Each row is where one point has got to under a steady rotation. How many steps took it there?
The counts run from 0 to 535.
[-1.69  1.94 -3.85  2.32  2.61  0.09 -2.15  0.61  1.50  0.89  0.20  2.17
  3.48  0.83  1.74  0.30 -0.04 -0.34  1.43 -2.27 -2.68  2.82 -1.00  0.46
 -2.20  2.02 -0.47  1.83  2.29  0.50 -0.23  1.86  0.72  0.70  0.78  1.71]
15
[-2.64 -0.93 -0.68  1.65  2.42 -1.10  1.93  3.03  0.21  1.28  3.59  0.16
  4.45  1.95  1.09 -0.43  3.52 -0.80  0.69  0.72  1.15  2.18  0.76  2.09
 -1.46  1.24 -0.97  1.80  0.53 -0.99  0.12 -1.22  1.20  0.19  2.74  1.31]
187
[-3.34  0.34 -0.44 -1.99 -0.24 -2.76  1.06  1.35 -0.41 -0.10  2.92 -0.05
  2.99 -0.48  0.10 -0.90  2.15 -0.83  1.23 -0.47  2.34  0.78 -2.94  3.90
  0.85  1.04 -1.34  0.35 -0.53 -3.17  3.41  2.43 -0.82  0.02  1.27 -0.30]
365
[ 0.00  2.63 -2.87 -0.31 -0.61 -1.10  0.43  1.42 -0.67 -3.10 -0.37  2.44
 -0.89 -0.67  1.70 -1.12 -2.48  0.21  2.68 -2.25 -3.84  2.91  2.42  0.74
 -0.78  1.01 -0.59  3.21 -0.71 -0.12  2.20  2.06 -2.01 -0.42 -1.55 -1.44]
264
[ 2.74 -3.50 -4.99 -1.15  0.49  0.26  1.23 -0.62  0.89 -2.28 -2.20 -0.79
  1.26 -1.48  0.22 -1.27  1.92 -0.04 -0.33  1.18  3.49  0.22  0.37  0.12
  0.84 -3.30 -1.24 -0.43  3.00  0.08 -0.88 -0.84  3.58  1.98  0.45  0.04]
45
[-1.00  0.14 -0.40 -1.01  0.76 -0.03  2.19  0.50 -1.52 -2.00 -0.46 -1.58
 -0.52 -2.25  3.21 -2.58 -0.81  0.21 -0.84 -1.60 -3.66  0.42  2.59 -1.01
 -0.24  1.63  4.99  3.52 -2.44  1.73  1.30  0.36 -0.89 -1.97 -0.58 -1.40]
92
[ 0.46 -2.42 -1.83  2.40 -2.03 -2.45 -0.37  2.18 -1.33 -3.42  1.89 -1.24
 -0.93  1.40 -0.88 -0.57 -0.58 -1.68  1.82  0.48  0.29  2.13  2.42 -0.34
 -3.80 -1.95 -0.15  3.45 -1.54  0.33  2.79  0.80  0.44  1.51 -0.56  2.30]
258
[-1.44  2.33  1.87  1.13  0.54  3.33  2.85  3.72 -0.74  2.03 -0.64  1.03
 -0.01  0.31  2.12  2.21 -2.57  2.00  1.15 -2.29 -1.21  0.26  0.49  0.97
  0.39  0.11 -1.78  0.36 -1.53 -1.05  2.53 -0.29  0.45 -4.50  0.00  2.28]
107
[-0.83  0.56 -1.10  2.61 -1.40 -0.97  1.46  0.05 -1.03  2.21  1.33  1.46
 -1.09 -2.46  1.60  3.22  1.26  2.33 -1.31  2.52  2.14 -0.31 -2.98 -1.63
  2.75 -3.11  0.48  1.66  0.63 -1.37  2.51  0.80  3.47 -0.13 -0.71  0.01]
209
[ 0.28 -0.57 -0.27 -1.48 -1.22  1.57  1.16  3.46 -1.29 -1.47  0.29  1.27
 -0.51 -0.42  3.42  0.28 -0.89  3.08  2.69 -1.91 -3.06  3.23  3.78 -0.40
 -2.21  1.95 -0.13  1.96  0.47  0.99  1.01  1.70 -0.33 -1.87 -0.49 -0.75]
267
[ 0.88  2.98 -2.78 -0.08 -3.72  0.47  0.20  0.33  1.78 -0.36  0.05  1.71
 -1.68 -2.09 -1.76  0.48 -2.22 -0.84 -2.55  0.10 -1.82  2.70 -1.41  0.02
 -3.13 -0.06  3.14  2.86  2.71  2.36  0.18  0.73  1.21  1.42 -0.93 -0.28]
422
[-0.35  0.01 -1.57  0.40  3.98 -1.46 -2.68  1.42  2.32  3.25 -2.60  0.26
  0.17 -1.98 -0.19 -0.30 -1.38  2.07 -2.67 -0.80 -1.20  2.34  2.04  1.81
  0.88  3.11  0.87 -0.42 -1.07  1.42 -1.29 -0.42 -1.27 -0.47  2.81  1.24]
22
[-1.08  0.53 -0.96 -0.81  3.48  1.25  1.08 -1.65 -0.22 -1.41 -2.73 -3.47
  2.93 -0.15  3.20 -1.81 -1.08  0.95  0.20 -0.93  0.80 -2.68 -0.21 -2.45
 -0.79  0.39 -1.43  0.61  1.65  1.52  0.72  1.06 -3.18 -1.27  2.00  2.62]
395
[ 1.20  1.98 -2.30  0.88  0.05  2.37  0.75  0.96  0.57  1.21  0.84  1.60
 -0.63  0.27  0.27  1.91  0.87 -0.68  2.63  0.47  1.84 -0.93 -1.82 -3.25
 -4.58 -1.26 -1.91  1.06  1.92 -1.43  2.86  2.34 -1.54  4.06  1.46 -2.54]
137
[-0.39  1.84  0.57  3.07  2.40 -0.08 -1.56  1.70  3.60  3.26 -1.85  0.93
  0.26 -2.19  1.48  0.25 -0.13  2.93 -1.53 -0.43 -2.23  2.03  1.03  1.61
 -0.38  2.69  1.72  1.69 -1.20  1.13 -2.28  1.09 -1.42 -0.45  3.10  0.50]
20
[ 1.57 -1.30 -1.41 -1.46  2.33  1.57  2.99 -1.06 -1.94 -1.98 -0.77 -1.21
 -0.55 -3.18  4.14  0.41  2.25  2.78 -1.88 -1.13  1.64 -0.79 -1.39 -3.52
  1.85 -1.41 -0.68  0.85  3.14  1.15  0.04  0.35  1.64 -1.66  0.73  0.75]
216
[-1.63 -0.34 -2.71 -1.18 -3.20  1.79 -1.16 -1.03  0.69  0.73  1.22 -1.05
  0.79  3.48 -0.07 -2.23  3.25 -3.24  1.66  0.64  0.25  2.17 -1.85 -0.05
  0.79 -0.34 -2.94 -2.35  1.74 -1.37  0.05  4.13 -0.23 -1.51  0.86 -1.37]
66
[-1.47 -1.30  0.55 -1.06 -0.37  0.35  1.37  0.84  0.95  0.90 -2.08 -0.13
 -0.59 -1.23  1.60 -4.37 -2.15  2.19  2.08  2.01 -1.14  0.83  5.35  2.03
 -1.18  2.76 -0.54  0.80 -2.31  1.98  1.49  0.42 -1.60 -0.75  1.14 -0.11]
271
[-1.94 -3.36 -0.59 -3.98 -0.46 -0.15  0.26 -0.48 -0.03 -1.89  0.51 -3.26
 -3.42  1.98  0.18  0.75  1.82 -1.50 -3.34 -2.61 -0.95  2.23 -0.89  0.26
  0.58 -0.13  0.21 -1.88 -1.87 -0.95 -0.45  1.07 -0.32 -3.13 -0.60  1.98]
75
[ 1.64  2.23 -3.65 -0.78  0.07  0.29  0.87  2.81  0.73  1.66 -0.91  2.83
 -1.48 -1.48  0.49  0.70 -0.46  3.54 -2.51  0.78 -0.42  1.47 -3.83  0.39
  3.57 -0.35 -1.69  0.65  2.03 -2.60  0.16  0.62  0.50  0.24 -1.10  0.80]
35
[-1.79  1.00  1.90  0.75 -2.52  2.21 -1.66 -0.07  2.00  1.38 -0.99  0.65
  1.27 -3.84 -1.67  1.34 -1.57  0.21  1.78  0.00  1.04 -0.12 -3.32  2.12
 -1.90 -2.15  2.42  0.21  1.89  0.68  3.25 -0.05  3.92  0.80  0.63  0.34]
120
[-2.26  2.74 -2.43  2.26 -0.60  0.40 -2.83 -0.23  1.47  0.93 -3.95 -1.55
  1.69  0.39 -0.48  1.18 -4.14 -1.04 -0.15 -2.94 -1.70  0.37 -2.55  0.89
  0.87 -1.32 -0.56 -1.80  1.25  0.69  0.31  2.13 -2.46 -1.94  0.00  0.57]
404
[ 0.58  1.99 -2.13  1.92 -3.95 -0.01 -1.73  0.88  1.45  0.44  0.49  0.96
 -2.49 -0.33 -2.08 -0.57 -1.28 -0.98 -0.38  1.58 -0.71  2.58 -2.09 -0.82
 -3.56 -0.62  1.15  2.18  2.72  2.53  0.89  1.42  2.76  1.73 -0.49  2.00]
420
[ 1.68 -2.51  0.54  1.29 -0.96  0.57 -0.50  3.68  0.80  0.92 -2.53 -3.61
  0.95  3.63 -1.50 -0.79  0.53 -0.77 -0.84  2.68  3.15  0.15 -2.18  0.51
 -0.16 -3.16  2.24  1.00  0.18 -3.44 -2.54  0.03  0.29  0.96 -0.13  1.01]
328
[-1.06  2.90  0.10  2.14  0.00 -0.06  2.81 -1.37  2.05  0.58 -1.38  2.52
 -0.78 -0.46 -0.28 -0.64  1.26 -4.49  0.05 -1.92  0.82  3.49  2.77  3.40
  1.19  1.25 -0.13  0.81 -1.00  0.19 -0.51  3.07  1.27 -1.73 -0.33 -2.47]
352
[-4.78  0.81  1.28  0.10 -2.06  0.93  0.16 -0.19  1.78  1.87 -0.95  2.74
 -0.96 -0.68 -0.72  3.05 -3.88  1.89  1.25  1.57 -1.52  2.01  1.13  2.76
  0.92 -0.68 -0.75 -0.97 -0.78 -0.89  2.68 -1.21  2.37 -1.34 -0.96 -0.29]
281
[ 1.23 -3.73  1.49 -2.74  0.59  0.77 -1.64  0.35  1.67  0.83 -3.09 -1.85
 -1.17  3.60  0.66  1.22 -0.23  0.78 -0.15  1.59  2.44  1.72  2.73 -2.15
 -3.20 -0.46 -1.11 -1.07  0.79 -0.40 -1.78  2.18 -1.52  0.93  3.24  0.64]
148
[ 2.04 -0.24  2.08  1.63  1.13  0.72  0.39  2.63 -3.25 -1.64 -1.26 -0.46
 -4.66 -0.96  0.25 -2.49  2.04 -0.09 -0.74  1.35  1.32  4.51  0.92 -1.52
  1.35  0.54  1.18  1.03  1.39  1.11 -1.86 -1.12  1.10 -0.73 -2.77 -0.06]
339
[-4.04 -0.52  1.58 -0.11  2.14  1.65  1.44 -3.61  2.33 -2.70 -0.62  0.24
 -4.59 -2.09  0.14  0.35  1.75  1.07 -0.88  1.90 -1.45  1.53 -0.61  0.18
  2.46 -0.72  0.12 -0.28 -1.36 -1.30  0.51 -3.31 -0.75  0.51 -1.91  0.41]
462
[-3.85  0.15  0.81  1.37 -2.67  0.78 -0.21  0.02  1.37  2.61 -1.44  2.32
 -0.64  0.40 -0.19  2.10 -3.88  1.79  2.70  1.43 -0.98  1.73  1.48  2.95
  0.29 -0.73 -1.77 -1.21 -1.23 -0.96  2.61 -0.23  2.58 -0.78 -1.04  0.29]
280
[-1.49 -1.11 -1.81  3.01  3.15  3.42 -1.40 -0.64  1.24  1.17 -0.57  0.03
 -0.78  0.91  3.23  1.01  3.86 -0.99  1.33 -3.08 -3.90  0.67 -0.67 -1.64
 -0.04  0.68  0.77 -0.87 -2.00 -1.19 -1.47  2.49 -0.17 -1.29  0.38 -1.10]
477
[ 2.06 -0.54 -0.46 -1.96  0.07  0.95  2.86 -0.22  1.67 -0.33 -1.95 -0.76
 -1.91 -4.12  0.17 -2.35  1.15  2.56 -3.27  3.93  2.02  0.03  0.06 -0.45
  2.25 -0.61  1.60  1.90  2.27  0.94 -1.14 -1.59  1.40  0.98  1.06 -0.28]
41
[ 4.48  0.06 -3.62 -0.68 -0.13  1.56  0.63  1.85  2.92 -2.93 -1.68  0.90
 -3.51 -1.30 -0.10  0.54  0.17  0.93 -1.76 -2.93 -1.87  2.46  0.81  0.88
 -2.48  0.75 -0.86  1.43  0.88  1.42 -0.86  1.49 -0.09  1.11 -0.69  1.94]
426
[ 2.00 -2.43 -5.20 -1.80  1.07  0.08  1.10 -1.09  1.61 -2.01 -3.23 -1.09
  0.68 -2.33  0.33 -3.02  1.03  0.04 -1.16  2.00  3.11  0.10  0.36  0.15
  1.69 -2.05 -1.19  0.01  2.31  0.22 -0.47 -0.24  2.43  2.17  0.53  0.39]
44
[-4.28 -2.44 -0.26 -3.24 -3.28  0.79  1.66 -1.64  2.21  1.33 -0.92 -0.83
  1.57  0.78 -1.29 -1.11 -0.48  0.49  0.77  4.82  0.70  0.39  0.68  2.86
  0.42 -0.58  0.22 -1.16 -0.10 -1.56  0.34 -1.23  1.09  1.50 -0.31 -2.37]
452
[-2.89  0.23 -0.19 -1.01 -0.80 -2.24 -0.06  1.38 -0.21 -0.16  2.35  0.74
  2.10 -0.10  0.58 -0.63  3.01 -0.44  1.92 -0.66  1.61  0.97 -3.66  3.63
  1.21  0.59 -2.41  0.23 -0.70 -3.39  3.28  3.84 -0.05 -0.10  1.13  0.10]
366
[ 2.22  1.64 -0.12  1.53  0.76  1.43  1.94  4.13 -2.12 -2.29 -2.09 -0.08
 -2.95  0.36 -0.34 -0.01  0.88 -0.81 -1.22 -1.22 -0.91  2.91 -2.29 -0.03
  2.02 -1.16  0.17  0.74  0.96 -3.23 -2.78 -0.80 -0.90 -0.26 -4.03 -1.08]
336
[ 1.06 -1.24  0.60 -1.22 -2.75 -1.26 -0.47 -0.62  1.22 -2.88 -0.82 -2.33
 -5.16 -1.05 -1.44 -0.57 -1.46 -1.38 -3.14 -1.05 -0.71  2.82  1.58 -0.08
 -1.71  0.03  2.99  1.35 -1.89  2.59 -0.05  1.55 -0.12 -1.35 -0.96  2.10]
251
[-1.68  1.70  1.35  0.76 -1.97  2.46 -0.64 -0.19  2.32  0.64 -1.32  0.39
  0.53 -4.96 -2.05  1.51 -2.45  0.29  1.19 -0.78  0.60 -0.52 -3.81  2.44
 -1.66 -2.05  3.16  0.12  1.18  0.00  2.74 -0.14  2.42  0.62  0.35 -0.78]
121
[-0.17 -0.70  1.79 -0.70 -1.21  1.69  2.43  3.04  0.44  0.19 -0.18  0.09
 -0.85 -1.01  2.82 -1.78 -0.90  3.62  2.19  0.64 -2.26  0.93  4.78  0.80
 -2.12  2.41 -0.22  2.51 -1.81  1.29  0.99  1.06 -1.78 -1.46  0.94 -0.34]
269
[-0.99  2.85 -1.77  1.13 -2.21 -1.86  1.90  1.55  0.32 -2.51  1.15  1.28
 -0.27 -0.70  0.17 -0.11 -2.40 -1.27  2.08  0.32 -2.19  1.75  2.38  0.99
 -1.42 -0.31  1.63  5.21 -1.19 -0.65  2.97  1.01 -2.28  0.91 -1.18 -1.92]
262
[-3.27 -1.17 -1.75 -0.67 -1.16 -3.35 -1.11 -1.46 -1.24 -2.63  2.12 -1.74
 -1.00  1.58 -1.70 -1.14 -0.35 -3.66 -0.74  1.46 -0.38  1.29 -1.04 -0.65
  0.21 -2.11  3.42  2.71 -1.96 -0.93  3.29  0.22  0.39  0.19 -1.22  1.06]
82
[-1.80  2.82  0.94  0.58 -0.60  1.45  0.60 -0.25  0.20  0.30 -1.53 -3.21
 -1.85 -1.50 -0.07  1.46 -0.80 -1.25 -2.17 -1.43  0.81  0.62 -0.03 -1.43
  2.80 -1.27 -0.10 -1.45  0.93  1.75 -0.80  0.05 -5.53 -4.58  2.59 -2.19]
232
